In the rows, 128 means zero.
One turn moves every row onto another: examples first, then more rows asked:
Ved: 131  115  111  151  174  115  146  120  141  174  138  98  145  146  127  129  116  112  79  159  125  139  123  97
dupeb: 121  112  91  109  140  138  143  108  135  130  152  106  157  133  116  147  127  130  126  155  122  156  142  115
Bif: 123  127  93  102  146  149  129  99  141  157  149  108  170  136  127  130  149  111  115  163  141  147  122  114
bato: 127  109  122  116  150  137  164  100  166  160  140  100  134  127  128  147  131  125  103  146  162  118  118  115
rem: 134  129  131  143  159  113  132  100  135  162  129  108  151  143  122  116  125  113  69  155  130  148  138  96
Lon: 129  139  103  114  141  128  118  108  131  149  157  110  160  129  116  135  124  121  129  159  116  144  134  106
padas: 93  111  111  143  145  137  138  110  135  150  146  130  150  134  155  135  132  134  105  130  135  136  140  115
sis: 123  127  118  124  160  132  147  114  167  161  160  102  116  148  123  148  143  130  93  144  143  136  109  120
Zuro: 99  98  125  150  160  139  129  114  125  139  150  130  141  134  143  139  130  136  100  140  138  135  130  113
fesus: 139  118  133  114  146  118  142  109  158  160  145  115  141  134  114  156  134  148  101  131  150  136  115  108
fike: 130  114  132  127  158  115  150  109  155  152  142  103  141  135  119  143  142  144  101  131  153  108  113  119
Lig: 115  140  101  153  163  123  149  97  138  141  137  96  148  142  125  115  117  117  73  154  129  145  140  97
vedo: 125  129  130  117  157  127  158  114  147  157  160  115  121  137  140  137  152  140  97  140  156  143  113  112
duv: 139  119  101  127  156  140  121  97  117  146  156  90  165  135  108  134  146  127  123  150  120  150  129  109
gak: 119  108  131  111  157  129  157  107  149  140  137  106  134  131  115  141  137  140  86  145  168  127  113  109
dile: 126  123  114  149  175  129  151  98  132  159  155  121  142  134  131  122  126  128  73  163  114  156  132  88
Fil: 98  116  117  150  158  144  128  95  127  140  149  127  158  126  145  130  136  142  98  133  140  130  136  105
rogom: 132  119  123  104  152  126  150  101  161  174  142  95  138  119  133  138  147  143  106  140  153  127  131  116
terot: 131  120  112  163  172  134  152  103  141  149  139  93  149  152  123  131  119  101  80  156  132  140  131  100
zota: 130  115  101  118  147  154  140  87  134  137  155  94  162  130  113  139  141  115  128  155  121  141  143  115
Fel: 134  126  93  122  151  137  145  114  126  126  147  100  175  116  126  127  136  118  120  149  147  152  120  100
Gek: 133  118  112  163  163  111  141  94  138  155  130  101  153  141  127  115  120  120  82  150  119  137  146  108
vunid: 132  109  101  117  147  128  126  111  130  141  146  107  171  128  123  136  132  122  137  158  126  134  136  122
popu: 130  101  109  145  159  124  160  102  135  145  137  106  135  112  118  118  115  120  77  158  117  149  130  95
tudu: 137  111  108  147  175  141  134  84  147  158  144  109  149  138  116  130  129  124  71  166  121  160  133  99
budo: 127  121  95  111  141  143  140  99  118  151  159  122  167  129  130  130  145  129  122  155  132  160  118  102
Med: 121  127  125  117  154  123  174  122  154  138  153  97  133  128  124  140  153  132  95  127  135  132  130  113

vedo goes to -> budo
sis goes to -> Bif
Ved goes to -> rogom
Where do these go?
dupeb goes to -> Lig
fesus goes to -> Lon
Gek goes to -> fike
Fel goes to -> popu
terot goes to -> bato
Fil goes to -> Zuro

One turn moves every row onto another: examples first, then more rows asked:
fozu: 140  125  116  116  119  114  136  140  122  130  115  131  127  135  144  154
vef: 136  125  138  129  126  127  108  119  137  119  128  154  150  160  115  120
bobeb: 118  130  131  132  155  124  134  138  135  131  136  144  118  127  106  156
ritun: 132  145  136  108  128  136  121  115  116  117  100  149  119  127  126  139
mepa: 119  125  130  133  124  130  136  131  91  119  123  127  148  139  113  120
tudeb: 133  134  128  127  110  128  164  122  121  116  132  155  145  133  117  118
nuti: 126  139  131  107  149  139  139  125  111  107  106  153  149  142  119  135
los: 119  141  133  124  164  109  127  136  125  105  120  131  113  134  113  138
guro: 136  130  122  120  118  100  127  115  125  114  136  127  144  127  98  114
sok: 132  140  113  122  139  134  121  112  123  100  134  119  119  134  99  124
kunub: 110  145  122  135  152  125  128  131  111  105  114  138  113  132  136  140
bov: 134  129  134  155  148  120  152  108  113  126  133  131  155  133  130  135
konun: 129  136  107  123  142  127  138  133  115  102  134  144  154  146  101  121
kis: 127  128  130  132  137  124  141  155  136  130  113  144  125  144  143  122
Zavu: 161  129  131  126  142  130  105  115  111  109  134  133  142  138  118  139
tesi: 136  125  130  136  143  121  131  154  137  110  131  136  145  129  118  160
bon: 137  141  141  128  143  112  136  146  132  102  122  148  126  148  148  124
napo: 118  134  128  146  138  106  133  130  136  116  128  125  105  151  120  118
veb: 161  134  133  129  119  123  121  124  148  107  136  128  140  137  128  120
Tuf: 124  137  133  127  135  130  144  123  143  108  161  155  124  141  126  130
gabav: 117  134  133  140  138  106  131  128  160  126  130  121  118  134  124  137
detup: 126  122  128  130  144  134  155  100  121  133  129  127  151  155  131  134
Zav: 152  139  134  149  128  138  142  131  156  126  135  136  131  139  124  138
zuv: 106  128  135  128  158  136  134  130  106  119  111  149  143  139  120  131
nif: 122  124  143  117  134  124  139  125  132  122  142  113  156  136  98  133
zesum: 144  138  121  107  135  136  114  132  123  104  106  150  142  142  127  125
fatud: 123  146  125  113  122  135  146  106  143  108  131  120  118  138  111  139
Sipup: 154  124  136  141  114  114  141  114  140  128  133  116  138  134  121  122
rezi: 143  135  112  138  139  120  119  118  134  148  128  147  156  144  129  132
nafut: 147  132  128  108  141  107  128  130  138  119  118  120  115  146  141  135
tipa: 113  125  135  117  145  116  142  95  122  137  112  137  152  140  121  136
nute: 122  135  141  152  128  116  132  126  133  124  111  162  148  138  114  116
tup: 130  136  144  140  141  139  123  112  126  112  123  156  146  134  108  160
zeme: 136  124  129  147  115  131  118  98  128  132  119  136  130  144  112  148
Bimi: 110  132  132  141  123  121  133  116  116  125  137  143  99  135  122  134
lura: 144  138  117  119  150  132  132  96  121  114  131  116  129  134  111  148
tebul: 138  121  113  118  135  112  120  134  113  138  118  145  115  118  120  136
raso: 132  142  126  147  128  123  139  149  121  120  104  147  134  117  110  132
nelok: 124  135  127  144  133  119  120  140  138  112  119  145  137  130  94  110
buzi: 136  137  118  107  151  125  136  102  114  114  128  121  139  131  141  146
Ropa: 131  119  141  141  134  116  136  106  136  131  144  106  129  130  119  128
Badal: 129  124  152  132  144  110  143  111  111  132  116  138  157  121  126  134
miv: 126  139  142  118  121  119  148  135  138  104  138  148  136  137  146  149
Doda: 113  124  127  120  104  120  123  114  120  107  125  132  117  146  133  136
gov: 147  128  118  104  128  124  155  122  122  127  123  135  143  119  105  141
mib: 125  128  135  144  128  108  140  130  141  132  120  149  157  138  140  118
lifar: 134  151  134  119  139  122  118  94  118  116  140  150  148  131  135  134
pefa: 136  138  142  105  141  121  138  123  131  109  134  120  113  123  144  137

tipa goes to -> detup
kunub goes to -> pefa
Where do these go?
fozu goes to -> Bimi
nute goes to -> nuti
veb goes to -> nelok
vef goes to -> konun
Ropa goes to -> mib
fatud goes to -> Zav
Doda goes to -> Tuf
napo goes to -> bon
lifar goes to -> nif
tudeb goes to -> tup

One turn moves every row onto another: examples first, then more rows asked:
Tagak: 120  128  126  94  108  146  138  111  118  131  119  114  103  162  142
sikir: 122  151  130  104  118  155  121  142  112  127  137  113  137  130  170
sola: 143  137  129  79  120  162  124  112  119  91  146  112  121  128  138
liru: 147  138  125  74  97  138  111  136  144  96  124  110  118  124  155
lif: 154  173  135  95  92  147  144  129  139  108  131  118  130  130  156
rozo: 123  157  111  85  120  155  99  127  129  109  132  133  118  121  148
ruf: 116  134  131  107  107  154  144  104  123  122  118  111  105  159  149
rarif: 149  148  125  111  121  137  126  114  147  98  140  130  118  150  127
lupo: 116  139  115  85  122  141  112  137  125  110  133  142  111  126  159
Kip: 136  150  107  121  103  146  121  131  133  119  126  104  122  172  142
Lopa: 135  158  130  109  98  148  141  95  114  120  125  135  112  137  160
susil: 134  152  124  121  93  147  116  123  153  110  117  129  103  140  132
nep: 153  145  124  84  100  159  133  103  127  96  137  103  131  138  133
ven: 118  135  115  96  92  134  144  129  119  123  116  132  131  134  163
Vasa: 151  152  126  78  102  134  120  138  134  94  121  110  118  116  153
Favu: 130  169  137  97  99  156  105  133  114  129  118  114  111  134  137
Sodeg: 149  139  120  108  109  153  121  130  129  106  137  93  117  172  142
Nov: 145  147  117  119  122  133  127  111  136  89  143  124  122  147  134
zase: 123  150  131  105  105  149  110  138  110  134  137  114  127  131  171
mup: 125  126  119  110  99  129  143  142  121  113  122  122  127  153  164

ven goes to -> rozo
Nov goes to -> Tagak
Where do these go?
zase goes to -> Vasa
lif goes to -> susil
sola goes to -> Sodeg

One turn moves every row onto another: examples first, then more rows asked:
papo: 135  120  125  128  137  134  143  128  140  112  139  156  143  125  129  121  124  132  83  114
bokab: 143  119  102  114  133  127  117  136  136  140  155  140  136  104  108  127  146  122  123  125
vaz: 130  128  134  131  149  148  140  133  106  107  113  147  153  140  117  116  131  135  119  109
bemur: 140  130  99  118  134  146  120  168  122  105  140  140  137  102  112  95  118  136  111  126
gof: 134  121  134  134  151  148  131  138  106  103  120  147  160  132  120  113  135  126  104  108
varup: 127  138  120  110  141  125  113  145  116  128  140  110  155  125  97  118  125  160  130  138
Puvuz: 132  124  124  111  146  148  115  139  139  137  160  128  167  119  113  122  138  125  129  133
Favir: 131  133  141  121  144  139  120  138  127  114  152  108  150  126  115  125  117  159  129  138
tenun: 138  144  123  125  130  119  133  125  136  111  145  113  133  118  122  130  126  150  148  132
Nin: 133  125  125  120  145  140  165  140  131  98  128  147  148  125  125  97  127  142  104  114
menod: 129  132  105  112  144  124  149  145  110  118  108  148  157  129  102  98  137  139  111  113
Muv: 128  168  101  122  127  132  127  141  142  120  138  126  154  114  117  125  138  137  148  108
Gesad: 130  167  110  127  129  140  128  139  147  114  142  125  153  115  124  127  136  137  148  107
tugeg: 123  150  120  98  132  108  128  132  129  99  122  124  153  109  111  131  151  145  98  131
sak: 133  129  134  127  157  153  137  149  104  97  123  145  158  129  118  107  131  134  108  115
dala: 138  146  109  115  127  108  138  132  137  116  142  114  135  113  115  121  129  151  145  133
nopu: 137  145  114  122  130  112  125  127  126  120  135  113  136  120  111  131  131  149  150  130
Gez: 122  149  134  109  135  120  118  124  123  95  121  123  153  117  115  143  150  141  104  128
geke: 130  125  114  104  144  141  116  144  140  140  158  129  168  116  107  116  141  127  126  134
faren: 119  161  105  118  122  118  127  133  134  91  138  133  139  111  126  133  156  142  116  110
figal: 135  128  122  116  153  143  152  157  117  96  128  146  155  119  119  91  131  137  100  118
rorik: 144  118  115  123  136  138  112  129  135  134  156  140  136  110  114  136  145  119  128  124
kek: 133  124  120  106  145  145  123  142  147  135  164  129  165  114  115  115  137  127  125  135
kosuz: 141  128  118  130  138  160  117  160  120  97  143  140  135  108  121  107  115  134  116  125
Zan: 136  119  124  121  146  138  153  146  127  97  132  146  156  118  126  94  132  133  92  112
vad: 146  116  112  118  134  135  124  131  146  130  163  140  133  103  118  126  142  123  120  126
Ketug: 131  134  122  106  139  124  133  147  137  117  154  110  150  115  108  107  119  163  120  142
bisa: 133  124  108  116  146  127  136  151  106  115  115  147  161  125  105  97  140  131  97  110
Butu: 119  160  109  121  122  122  125  131  134  90  139  134  140  112  128  136  154  141  117  109
zimu: 132  131  115  115  154  138  137  158  99  107  115  147  161  126  106  98  137  136  106  116
zifo: 130  166  103  121  127  133  135  142  151  114  145  126  152  111  124  121  136  139  144  108
favis: 125  147  134  106  134  120  134  125  138  87  130  124  150  109  124  134  146  144  98  131
Mave: 137  132  107  126  137  152  104  164  104  110  131  139  141  112  106  109  121  132  121  123
rudon: 131  124  122  132  139  132  120  126  117  125  122  157  150  135  114  134  130  128  94  109
zazav: 132  125  101  115  132  115  135  137  129  128  125  157  148  123  108  112  133  134  84  115
Suv: 119  161  107  120  122  119  123  132  130  92  135  133  140  113  124  136  156  141  118  109

bemur goes to -> Mave
papo goes to -> zazav
Where do these go?
bisa goes to -> gof
tugeg goes to -> Gez
Butu goes to -> faren
Nin goes to -> menod
bokab goes to -> rorik
sak goes to -> figal
Favir goes to -> Ketug
dala goes to -> nopu
kek goes to -> geke
zifo goes to -> Muv

One turn moves every row onto another: examples first, then more rows asked:
gusan: 136  120  121  122  152  114  102  137  146  117  121  128  144  130  153  127  126  144  110  123  130  128  101  140  115  163  124  131  147  101  107  115  147  159  120
mevel: 137  94  102  128  140  135  121  114  137  84  105  107  122  105  141  115  126  134  110  148  98  161  137  153  119  119  140  139  132  90  113  126  157  123  159
mizuv: 139  109  137  127  133  137  134  128  138  106  142  120  115  113  132  102  108  142  141  136  97  168  119  148  110  101  123  134  139  90  108  106  170  125  137
Laba: 139  113  108  132  152  110  114  136  154  124  112  134  119  144  154  128  122  135  133  147  116  149  142  134  137  143  122  123  149  118  102  139  152  165  120
Fop: 136  102  131  125  141  147  121  121  124  117  151  117  107  119  125  123  126  149  151  134  105  158  117  155  110  121  117  138  127  101  123  92  168  128  139
vil: 144  89  138  129  132  144  117  123  140  100  110  99  112  106  138  105  134  154  118  141  108  161  136  145  107  108  127  127  150  97  126  128  164  114  144
faru: 137  113  119  135  150  114  115  146  157  123  107  106  124  137  166  138  123  148  122  149  126  153  136  156  126  144  131  133  145  121  105  149  147  154  122
Vuzen: 144  95  153  150  140  156  115  132  139  126  134  113  136  111  122  122  101  130  138  134  116  144  117  150  114  139  108  138  112  88  118  114  147  132  123
Vadad: 141  120  117  124  146  105  104  140  139  111  109  103  132  141  164  141  131  148  117  139  132  141  130  135  122  142  123  127  150  125  108  136  145  154  134
kunas: 133  109  117  127  160  127  107  135  139  132  110  136  109  133  151  128  123  128  117  147  111  158  137  142  118  138  134  127  148  136  99  143  156  163  117
bizog: 142  120  125  123  148  111  109  145  156  120  114  134  130  145  145  128  140  138  123  126  127  136  140  131  133  150  118  123  152  123  101  127  148  153  132
Visi: 151  122  124  118  148  119  102  140  133  123  107  112  119  141  156  134  138  141  99  147  133  140  136  127  120  132  131  137  137  135  102  124  147  151  132
nanu: 143  111  127  115  148  131  96  136  123  135  125  127  118  129  147  116  130  143  99  139  129  134  115  133  103  155  128  138  146  120  117  109  160  161  108
Zovu: 128  100  122  132  125  133  131  123  119  98  111  114  145  119  128  118  116  106  121  147  103  151  124  130  106  134  129  144  132  84  138  110  173  142  143
nedon: 136  90  153  143  131  135  121  139  126  111  120  103  135  110  123  110  104  125  135  140  113  155  118  135  96  132  119  129  147  81  136  125  165  137  127
Karu: 147  115  126  128  152  128  114  146  151  135  106  113  111  136  159  131  131  140  105  158  126  150  141  148  124  134  138  144  132  131  99  136  149  152  120
Pago: 154  87  139  136  148  146  104  117  145  114  122  100  108  112  129  123  138  165  137  137  120  142  126  149  123  120  112  127  127  93  123  113  144  117  143
benud: 124  114  114  130  140  108  129  138  161  122  118  128  142  129  160  110  114  140  114  138  115  140  116  153  130  149  127  143  145  99  100  130  155  167  111
zela: 132  85  118  133  137  123  128  111  119  91  101  119  142  105  134  115  115  115  119  138  112  138  119  152  105  121  143  133  128  103  115  98  153  137  154
ral: 156  82  139  152  131  152  119  126  148  119  121  118  123  115  140  110  107  148  144  144  124  142  135  160  114  136  119  117  127  94  132  99  157  121  122
fonu: 138  79  137  140  118  126  129  134  131  93  114  106  137  106  135  96  109  136  130  131  120  146  139  159  102  129  127  121  150  101  126  110  160  126  141
dov: 131  105  120  124  137  126  122  137  139  140  123  128  115  130  154  100  119  140  104  154  114  146  128  146  118  141  131  149  144  117  109  124  167  169  99
lazi: 139  108  115  123  156  136  118  128  130  101  140  122  116  116  120  134  128  134  146  135  108  155  112  158  110  143  134  138  126  81  122  89  162  128  154
sevek: 150  88  120  145  151  149  118  104  137  117  108  130  128  114  140  129  113  127  134  150  117  133  115  152  116  128  136  129  104  96  122  87  148  132  136
Vorar: 146  92  104  136  156  139  108  107  142  98  117  108  119  110  132  134  129  145  131  144  110  143  127  157  134  130  125  139  109  87  110  112  138  127  157
Betav: 136  104  122  139  134  153  126  116  131  113  125  124  146  121  127  129  113  112  125  142  106  141  123  144  124  142  118  153  99  92  119  98  156  137  140
lozes: 141  114  120  125  148  126  131  136  144  91  131  125  124  110  127  114  111  127  135  137  99  165  114  151  110  123  141  134  137  71  108  104  165  125  152
kem: 136  116  134  118  156  128  103  144  141  128  111  135  120  134  142  129  142  131  107  127  123  146  135  138  113  144  131  128  152  141  98  130  152  151  129

ral goes to -> fonu
Fop goes to -> mizuv
mevel goes to -> Vorar
Where do these go?
Betav goes to -> Vuzen
gusan goes to -> nanu
kunas goes to -> Laba
Karu goes to -> faru

